128 stands for zero in the data rows.
Some points, one per row:
[128,99,190,168,142,136,129,88]
[120,92,78,151,72,97,137,146]
[149,137,147,130,128,134,169,128]
[141,96,138,64,163,65,128,116]
[151,147,146,118,140,127,135,69]
[128,150,94,153,115,124,115,104]
[105,136,37,164,95,113,133,153]
[145,173,163,152,153,91,170,123]
[129,127,182,61,137,133,72,107]
[111,130,77,156,78,104,158,139]
[128,92,164,145,143,100,106,190]
[171,101,123,177,99,169,104,147]
[125,109,136,118,97,115,162,111]
[147,170,73,128,108,108,106,146]
Then 25 other points, each followed by its number:
[129,132,180,103,117,134,142,95] 0
[189,125,74,199,79,74,112,146] 1
[139,120,121,138,138,138,131,125] 2
[171,91,127,161,157,160,161,94] 3
[111,122,110,131,86,117,140,155] 4
[142,114,75,163,181,124,156,85] 5
[173,149,80,81,122,126,158,97] 6
[132,141,183,186,160,91,169,148] 7
[111,143,104,138,144,129,145,104] 8
[135,224,166,136,107,120,147,130] 9
[140,132,138,100,149,145,125,139] 10
[146,126,176,13,131,110,128,128] 11
[114,159,131,142,181,169,174,96] 12
[132,129,161,149,186,121,140,93] 13
[92,111,99,109,94,156,119,103] 14
[107,155,187,44,212,173,61,146] 15
[134,124,161,211,132,152,103,132] 16
[113,175,99,92,109,121,162,145] 17
[143,95,18,157,21,157,100,167] 18
[129,95,89,159,130,121,129,142] 19
[177,125,107,239,157,166,169,109] 20
[111,150,82,131,63,69,155,157] 21
[144,88,86,183,161,118,97,97] 22
[88,106,148,94,99,165,132,164] 23
[113,96,151,173,121,152,145,155] 24
Which two of these numbered points are nearest to each point below, looking only along the 3 directions in which the first points spread most? Their numbers follow each, nearest first.
[138,140,164,109,149,151,96,90] > 0 13
[141,115,103,238,180,146,195,117] > 20 3
[133,178,83,138,47,176,123,199] > 1 19
[104,150,147,114,87,95,136,110] > 8 6
[112,121,116,173,23,173,72,220] > 18 1
[105,82,150,112,181,145,151,98] > 0 10
[133,111,139,57,184,75,172,80] > 11 0
[109,100,135,73,142,161,123,109] > 10 0
[107,111,73,169,66,153,107,116] > 1 19
[94,67,145,104,112,144,93,188] > 23 19
[134,132,118,158,128,94,149,126] > 8 5
[127,188,136,87,165,58,134,99] > 6 17
[84,146,225,86,190,103,107,99] > 15 11
